In the rows, 100 means zero.
Rows swapped in pairs by one turn or mirror: which row each one swaps with:
The rows were stretched afterwards, more along some directions than others.
kesi: 107,102,117,97,98,84,110,100,107,120,95,90,96,95,114,120,106,97,86,114,115,98,95,99,101,105,108,100,100,85,109
Zibog: 104,100,113,97,103,79,111,94,111,114,96,84,94,92,113,125,100,92,92,110,111,98,88,106,104,110,109,101,98,87,103
gilab: 112,100,77,94,107,110,111,96,114,94,96,107,72,90,101,99,80,121,90,103,101,122,94,103,107,106,87,103,97,88,93
Bik: 108,102,110,99,101,80,111,94,110,120,93,88,94,95,115,120,103,96,93,114,107,97,92,106,103,105,111,101,93,91,104
duz: 106,95,101,90,83,92,87,100,97,76,96,122,91,100,116,77,89,123,87,98,120,99,107,92,101,93,112,105,115,113,115
gitip: 121,126,97,92,93,120,94,100,115,88,93,96,81,118,114,102,105,117,101,81,97,112,83,97,102,96,105,98,104,106,109
Mavep: 110,103,107,99,102,80,114,95,112,123,95,80,93,95,116,129,105,95,91,116,107,105,95,109,103,106,118,100,96,91,104
bisa: 92,103,104,101,78,71,98,105,101,99,79,108,100,111,103,92,113,118,91,102,110,97,112,95,85,83,112,96,117,120,95
Fep: 110,84,123,63,109,87,118,96,121,90,93,93,88,117,102,127,118,91,86,94,101,109,113,112,89,105,100,102,108,118,108
mer: 104,81,95,94,107,118,101,108,93,108,133,109,101,97,96,100,96,114,73,127,110,90,105,110,97,114,90,77,102,92,112
gusoz: 110,108,112,97,95,77,111,99,108,121,90,81,91,93,114,125,105,93,92,113,107,102,95,109,103,105,112,103,101,90,105
nokeg: 112,97,84,108,88,123,94,82,113,105,100,106,84,116,98,99,82,108,97,112,103,99,107,102,117,82,101,108,93,107,111
ratir: 100,117,118,76,98,85,93,117,107,85,76,96,82,80,94,116,105,90,109,86,95,104,100,111,95,107,84,89,112,92,93
kapi: 109,115,103,102,109,96,98,99,106,94,95,105,73,103,112,105,100,92,106,89,95,98,101,121,97,87,96,93,95,91,85
visi: 102,80,125,72,118,88,120,97,115,88,97,92,94,112,93,122,125,98,90,83,99,108,106,107,92,103,99,109,102,110,101
todun: 113,107,110,94,98,87,108,102,113,119,93,85,89,87,117,123,102,92,96,115,106,100,88,110,106,105,106,95,99,88,105
gom: 103,106,108,90,78,64,106,111,93,93,93,105,85,105,110,114,98,84,99,120,109,94,117,96,79,83,119,102,96,112,90
Bepi: 107,96,107,71,94,70,108,95,101,92,94,116,92,100,102,86,76,103,100,100,100,110,98,112,85,95,104,105,109,125,90
gukag: 95,93,107,101,77,114,85,107,88,110,99,110,97,101,111,86,99,118,93,101,115,100,111,113,102,91,76,93,112,95,121
safo: 105,84,126,66,106,90,112,104,115,90,96,94,96,111,104,124,126,94,82,88,102,109,112,103,88,99,100,103,111,115,113
duti: 105,93,80,116,125,112,109,76,117,122,101,67,95,108,102,134,113,93,112,101,94,110,100,125,114,96,115,97,88,105,82
rav: 99,102,113,93,82,62,106,106,97,89,87,111,81,109,105,108,101,93,96,119,117,89,123,90,83,86,113,104,91,109,93
reti: 122,129,102,90,88,123,89,99,112,92,97,100,82,116,110,101,105,112,110,84,95,108,80,96,99,91,114,98,106,107,107
Deda: 97,107,113,88,78,64,106,106,99,88,86,109,82,101,114,113,98,83,102,108,108,93,115,92,81,85,114,109,99,109,91
Sot: 101,95,111,116,109,86,98,109,94,71,102,121,102,101,89,89,123,117,82,96,125,76,113,76,84,80,99,101,115,100,92
ripan: 109,98,106,74,93,64,109,98,103,91,94,116,93,97,100,90,78,100,98,101,101,109,101,114,88,93,101,104,110,121,87
zud: 121,98,83,100,70,116,93,77,126,111,91,110,81,111,109,100,80,100,96,115,105,99,124,104,116,76,90,102,101,121,115
depuf: 97,90,104,97,78,123,87,106,86,111,99,111,95,105,114,89,95,110,92,104,109,104,112,111,104,91,80,100,108,96,123
tosuf: 93,119,112,119,97,104,107,94,95,89,88,105,85,121,91,103,92,102,88,111,108,82,107,88,85,92,116,106,109,100,96
suz: 106,85,97,96,111,132,101,94,101,110,129,102,96,99,96,106,98,110,84,120,105,93,102,115,107,119,93,87,100,88,111
Sateg: 99,118,120,73,96,78,94,118,98,84,77,98,81,80,95,111,103,88,112,88,97,98,93,109,89,114,93,93,109,91,89
lep: 98,98,107,91,86,103,85,105,86,77,107,115,96,98,117,80,94,119,96,83,116,106,97,92,98,95,111,106,112,101,121
Mez: 100,86,97,88,104,116,104,103,94,107,129,108,100,95,100,99,92,110,81,121,105,89,99,109,98,122,87,84,103,92,113
Fetiv: 103,113,105,98,110,95,95,100,106,94,93,115,82,95,115,93,98,98,106,93,97,93,103,121,99,89,92,89,100,91,89
Zivet: 100,121,116,75,101,80,98,116,102,82,76,97,84,77,93,116,101,88,115,91,93,105,90,105,85,110,91,97,107,97,86
pel: 113,92,83,103,81,114,91,84,113,109,99,111,88,112,105,93,80,100,95,113,100,101,120,110,115,74,101,102,96,118,114
pozi: 99,91,121,102,104,90,97,104,95,68,97,123,97,102,94,95,120,117,84,96,135,81,120,71,87,82,87,105,112,102,97
Gok: 101,105,118,86,87,68,107,108,94,89,85,106,86,105,106,112,108,85,99,114,109,91,121,94,84,87,117,112,92,102,97
mumo: 105,97,110,90,80,106,90,108,93,79,100,116,90,101,118,81,92,121,89,91,123,102,97,83,101,97,109,107,118,101,124
gada: 113,97,79,108,80,118,94,81,117,109,101,110,89,110,100,95,78,110,97,110,102,102,110,101,118,77,98,101,98,113,109
konok: 117,131,99,99,96,125,89,95,116,95,97,96,84,114,113,103,106,105,111,74,89,110,81,102,107,97,110,104,101,102,110
lun: 103,78,129,75,118,90,114,101,120,89,99,101,95,114,102,116,132,95,85,83,107,104,111,101,90,101,101,108,110,113,104
rumis: 104,103,109,89,75,64,110,108,97,82,86,112,80,107,108,107,97,88,98,117,113,91,117,86,77,84,116,102,96,110,95
Kenup: 104,84,130,66,114,91,114,103,122,86,97,95,90,114,102,122,124,100,80,85,108,108,106,104,92,104,92,104,114,108,110
fus: 100,117,123,69,93,77,97,113,105,85,68,98,82,83,93,113,98,84,113,92,96,102,101,109,91,103,89,96,109,98,86
lonor: 114,98,80,97,106,115,109,90,118,97,95,103,72,94,96,99,92,123,88,94,105,118,100,102,108,102,84,104,98,86,92
dev: 107,114,108,98,107,96,91,104,106,89,90,110,82,95,113,98,104,99,99,89,98,96,108,121,96,89,85,88,99,97,92
tufi: 105,82,98,90,108,120,102,96,100,113,132,110,101,98,97,100,96,118,70,132,113,92,105,104,105,118,86,83,102,91,115
reli: 115,98,84,109,80,120,92,85,116,101,100,113,90,104,101,95,87,97,102,110,101,95,116,100,112,81,98,101,95,115,111
kezul: 103,95,82,114,131,107,114,80,122,116,98,67,92,105,101,137,118,96,111,102,96,112,98,119,113,94,112,97,84,100,81
vobu: 99,85,99,92,111,119,105,104,101,105,129,109,98,91,106,105,101,105,78,119,108,87,101,109,96,123,93,86,105,92,112
Falik: 102,106,112,92,77,72,105,114,92,89,95,108,89,109,109,110,106,89,94,116,115,89,118,84,79,84,114,105,100,110,100
dopu: 104,93,81,116,124,111,113,74,117,121,101,68,95,107,104,136,113,94,114,101,95,107,98,119,112,97,109,98,83,104,83
gigo: 103,87,133,67,109,82,121,97,120,90,89,94,85,112,100,130,120,89,91,89,104,106,105,100,90,103,108,105,108,109,99
kedav: 112,101,78,95,101,119,109,97,113,96,97,103,75,99,100,98,85,123,87,105,106,120,99,99,111,107,89,104,97,87,96
Nar: 105,81,131,71,121,95,118,98,119,88,97,90,87,114,93,128,124,94,93,84,102,106,98,107,90,103,103,105,104,109,103
sovu: 93,93,115,114,112,84,97,105,95,73,94,116,101,97,89,92,122,110,92,96,123,77,119,85,85,80,102,101,110,102,83
vago: 100,118,116,71,94,71,100,116,101,86,74,97,82,79,92,118,96,86,115,91,94,102,96,111,90,107,95,93,106,93,83
pov: 97,106,116,88,80,64,105,113,89,85,87,105,87,107,110,111,106,90,98,112,112,92,118,94,80,86,112,107,99,103,98
Raz: 102,108,115,104,87,122,100,103,103,92,98,96,75,105,118,110,88,83,116,64,89,119,88,108,105,101,120,117,102,109,105
votig: 114,96,84,102,84,121,92,83,117,111,99,109,92,116,105,99,83,102,93,114,102,103,118,102,119,77,98,106,96,115,120
nesov: 122,127,102,96,99,123,95,100,114,90,98,93,83,115,109,103,113,113,117,72,92,112,74,102,103,98,114,104,102,103,103
Demun: 106,91,85,117,127,110,114,78,120,125,103,67,95,105,100,142,114,91,107,106,100,107,102,120,114,96,105,94,87,98,86
Folin: 92,92,103,95,122,122,102,109,87,86,121,119,119,108,99,87,112,111,88,96,114,97,108,91,101,115,80,114,103,104,115
zesak: 106,84,101,91,109,122,106,100,104,107,133,112,98,98,98,105,97,109,77,120,112,93,106,105,98,121,84,84,99,95,113
zute: 120,96,76,101,77,120,97,79,122,114,99,109,78,108,103,102,71,97,104,117,99,99,110,104,118,79,102,98,95,116,102
fum: 100,87,87,119,135,112,118,74,120,112,105,66,97,111,98,140,121,99,102,98,105,109,98,112,113,101,106,106,85,95,85
sebir: 92,107,104,101,77,74,95,106,97,103,81,110,101,106,97,92,106,110,96,107,103,94,105,92,82,84,123,96,112,121,88
nefik: 102,84,101,91,107,124,95,101,95,108,133,109,103,101,101,92,97,113,83,118,111,90,98,109,98,119,91,83,106,93,115
nubak: 92,96,97,93,118,123,103,104,88,87,121,113,117,111,99,92,107,116,90,97,113,107,105,92,104,114,82,114,100,100,118
fepo: 106,109,106,97,110,99,91,103,106,91,94,116,80,99,117,95,103,96,102,92,96,97,110,122,101,86,95,93,98,96,93
dosem: 117,101,74,92,100,117,112,92,115,99,96,100,74,97,98,106,84,125,86,103,104,122,101,104,111,103,86,105,98,82,97
lumu: 99,110,127,103,88,114,105,101,107,86,87,98,72,108,116,115,92,79,112,63,96,113,98,103,101,98,113,122,105,111,105
ketis: 105,81,128,63,114,86,114,95,119,93,94,89,92,113,100,129,124,91,92,91,98,112,111,111,97,103,102,104,105,118,102
lik: 99,85,102,89,115,121,99,104,100,100,131,105,99,100,98,101,101,116,77,113,110,94,100,113,100,119,85,84,105,90,112
Sulob: 99,93,81,119,126,110,113,75,115,123,101,69,94,107,97,136,110,97,108,103,99,110,103,119,117,95,106,96,85,99,84
Dezis: 115,103,82,94,99,107,110,100,115,94,96,100,69,95,98,103,90,128,83,103,106,120,98,100,103,104,87,96,102,81,96
dos: 90,117,115,116,101,100,106,99,91,91,87,104,92,119,89,104,101,100,86,113,106,80,108,85,82,88,114,105,109,94,95

lik pairs with Kenup
mer pairs with safo
sebir pairs with depuf

Rows swapped in pairs by one turn or mirror: which row each one swaps with:
The rows were stretched afterwards, more along some directions than others.
Toru: 78,94,119,110,108,117,91,86,78,108,100,100,92,109,84,95
zudom: 95,106,102,116,103,97,102,116,102,90,88,117,104,90,97,97
bapi: 81,120,102,127,104,84,97,103,90,105,107,106,113,83,88,83
Fis: 81,121,124,111,110,112,97,96,100,90,86,97,92,93,102,95
vun: 87,117,113,108,95,107,110,100,88,114,84,113,83,98,90,107
bev: 65,94,114,118,120,98,87,94,83,109,97,106,97,99,83,86
doso: 83,76,83,116,113,83,104,99,90,102,94,96,88,103,108,82
rek: 88,115,114,98,96,115,91,112,89,97,98,107,100,97,92,99
Bab: 83,107,117,113,117,117,98,103,72,95,91,100,85,101,97,90
Dutor: 101,84,76,110,116,93,109,104,102,109,101,90,86,97,98,90
Rufo: 85,119,95,116,109,100,105,104,101,110,90,110,97,78,94,85
niv: 75,93,135,110,114,109,107,96,91,98,91,110,87,99,84,95
Vubib: 74,121,100,120,108,84,86,91,108,88,103,94,118,85,104,72
resov: 85,84,78,113,108,87,104,101,90,92,90,93,89,103,105,90
Dom: 81,119,115,125,106,90,105,79,99,92,87,105,107,95,106,92
gak: 82,109,79,127,118,93,102,106,89,102,94,89,81,83,98,72
pubi: 73,123,107,99,112,112,86,107,96,113,86,96,83,99,81,99
rifi: 72,129,116,100,105,100,91,81,109,104,98,96,99,102,92,89
suso: 65,143,120,113,107,105,106,103,88,99,89,114,93,94,75,96
lizi: 79,125,128,104,97,100,100,101,82,88,97,102,102,104,95,103
Boz: 95,81,96,110,106,113,92,117,90,101,91,92,103,115,103,97
bifev: 90,108,117,95,94,107,103,99,91,90,88,117,95,113,101,108
sak: 81,112,93,123,106,85,92,85,113,101,102,97,104,93,101,79
kun: 84,124,128,129,103,106,103,87,88,92,94,105,121,95,96,81
fanur: 102,107,109,113,96,115,106,90,85,93,90,100,90,102,105,96
Devad: 79,99,100,124,111,83,104,90,93,106,92,105,93,91,108,77
zisaf: 80,81,84,118,109,85,102,100,91,93,91,98,93,98,102,84
befe: 93,101,81,101,102,105,101,101,88,89,90,87,84,108,97,101
dini: 59,112,119,118,103,108,91,84,100,104,93,91,107,100,84,74
Lus: 82,126,93,127,109,91,104,113,97,93,81,98,99,79,84,78
bov: 81,115,112,114,99,95,103,108,95,111,90,95,91,99,98,87
Rifak: 91,90,113,112,102,120,98,85,80,98,98,96,90,110,93,93
Sal: 84,120,97,117,120,96,96,116,94,100,96,96,90,101,95,100
Neze: 82,111,104,115,103,95,106,116,92,113,89,96,83,97,97,90
gilas: 86,89,110,103,107,119,89,86,80,106,101,93,90,114,90,97
Sek: 74,123,126,103,117,112,89,103,83,112,89,96,93,105,80,93
Dun: 88,119,125,129,100,104,103,92,90,93,94,107,123,94,98,81
kofa: 76,126,103,118,111,100,94,98,100,87,82,105,110,87,90,87

bapi pairs with lizi
Devad pairs with fanur
gak pairs with Bab

Rows swapped in pairs by one turn or mirror: which row each one swaps with:
The rows were stretched afterwards, more along some directions than others.
Ligo: 103,104,109,124,93,104,118,96,91,87,78,88,71,96,106,104,107
dipon: 102,123,103,105,126,101,122,114,84,82,86,83,78,98,114,102,84
Mosev: 112,105,116,69,99,97,152,115,74,63,94,72,82,65,132,109,125
buf: 85,95,96,140,120,96,120,100,132,92,90,99,86,96,81,95,82
lesad: 110,90,116,80,97,112,123,97,91,88,96,82,97,77,124,110,120
gemi: 93,112,109,117,142,84,143,119,106,69,98,107,101,80,88,100,93
Toka: 88,103,96,127,109,79,136,103,124,81,95,121,90,90,77,87,102
nub: 101,121,99,115,112,81,132,96,100,68,87,127,86,103,93,84,94
sadif: 99,91,119,82,97,78,125,92,83,84,67,99,89,81,117,103,140
lupa: 108,97,116,66,101,90,110,94,84,88,84,93,93,89,113,103,125
nupof: 104,77,91,101,101,88,115,117,89,91,87,70,105,79,104,109,106
pabu: 110,102,101,104,111,105,124,112,96,78,108,104,102,91,102,103,92
nule: 105,113,118,81,86,94,139,86,104,72,86,106,65,78,110,85,139
zulag: 98,113,106,116,109,120,134,99,106,78,101,99,80,94,111,96,89
zalud: 102,95,88,101,128,80,163,116,108,69,102,102,96,84,96,92,95
mig: 118,127,118,60,112,89,156,105,68,62,98,98,81,89,118,103,127
fur: 107,118,115,73,113,91,167,98,85,58,94,91,70,74,106,97,136
mezi: 120,107,93,80,134,86,135,100,91,78,97,107,104,103,97,92,97
kedem: 115,98,105,89,110,104,133,73,89,77,86,105,87,94,104,99,117
tuvos: 117,113,93,112,103,110,142,107,98,78,107,95,82,106,100,100,96
ber: 99,101,96,120,112,106,129,114,122,84,111,79,93,98,89,101,83
gulu: 98,100,97,131,102,120,93,102,107,97,95,86,83,107,94,104,82
Salov: 96,115,100,135,92,114,124,89,125,78,97,116,62,100,86,81,98
muner: 101,93,111,91,107,74,148,121,106,85,83,75,96,62,118,107,125
Gub: 97,115,120,81,111,96,138,118,95,74,99,63,83,76,114,109,113
Pedu: 81,83,93,134,110,106,112,106,121,97,92,85,92,84,94,102,87
mif: 109,113,102,69,92,88,151,111,88,64,106,93,79,71,108,91,119
vud: 96,107,119,97,103,90,149,105,103,80,81,73,78,58,121,107,140
Tebu: 93,104,117,87,119,81,139,103,103,78,82,81,82,67,105,102,123
Kigat: 104,102,100,106,115,100,138,108,95,68,104,110,95,96,101,96,86
febo: 94,112,112,96,129,95,162,123,87,65,88,70,77,66,127,108,108
pafil: 104,105,122,79,117,75,144,103,102,76,97,114,103,73,98,96,133
Digel: 94,103,105,101,91,102,114,116,91,81,104,97,83,86,99,100,92
Lezof: 120,117,110,86,108,91,148,94,87,65,84,88,85,76,121,98,131
Nekas: 119,101,117,75,116,81,136,76,80,74,81,121,99,97,100,95,132
Bapu: 95,99,94,116,125,83,153,121,104,71,107,82,86,75,89,103,83
rok: 92,104,110,132,92,101,126,120,117,93,93,80,78,74,103,105,106
Pebi: 86,89,110,84,106,85,126,107,98,88,83,78,90,63,112,105,122
muvak: 91,90,118,95,126,94,110,100,80,91,73,88,108,88,121,112,106
vob: 101,90,100,127,103,103,119,96,102,86,83,95,89,91,96,103,112
zakav: 109,107,118,69,96,90,131,118,76,76,94,85,90,70,128,110,121
zimal: 96,105,103,103,94,95,122,88,88,81,79,106,70,97,101,96,102
rika: 94,101,94,132,99,106,143,95,121,85,91,101,70,104,94,92,96
sezu: 95,100,121,90,139,87,157,102,94,76,89,82,93,71,120,110,106

febo pairs with zalud
Pedu pairs with Pebi
nub pairs with Lezof

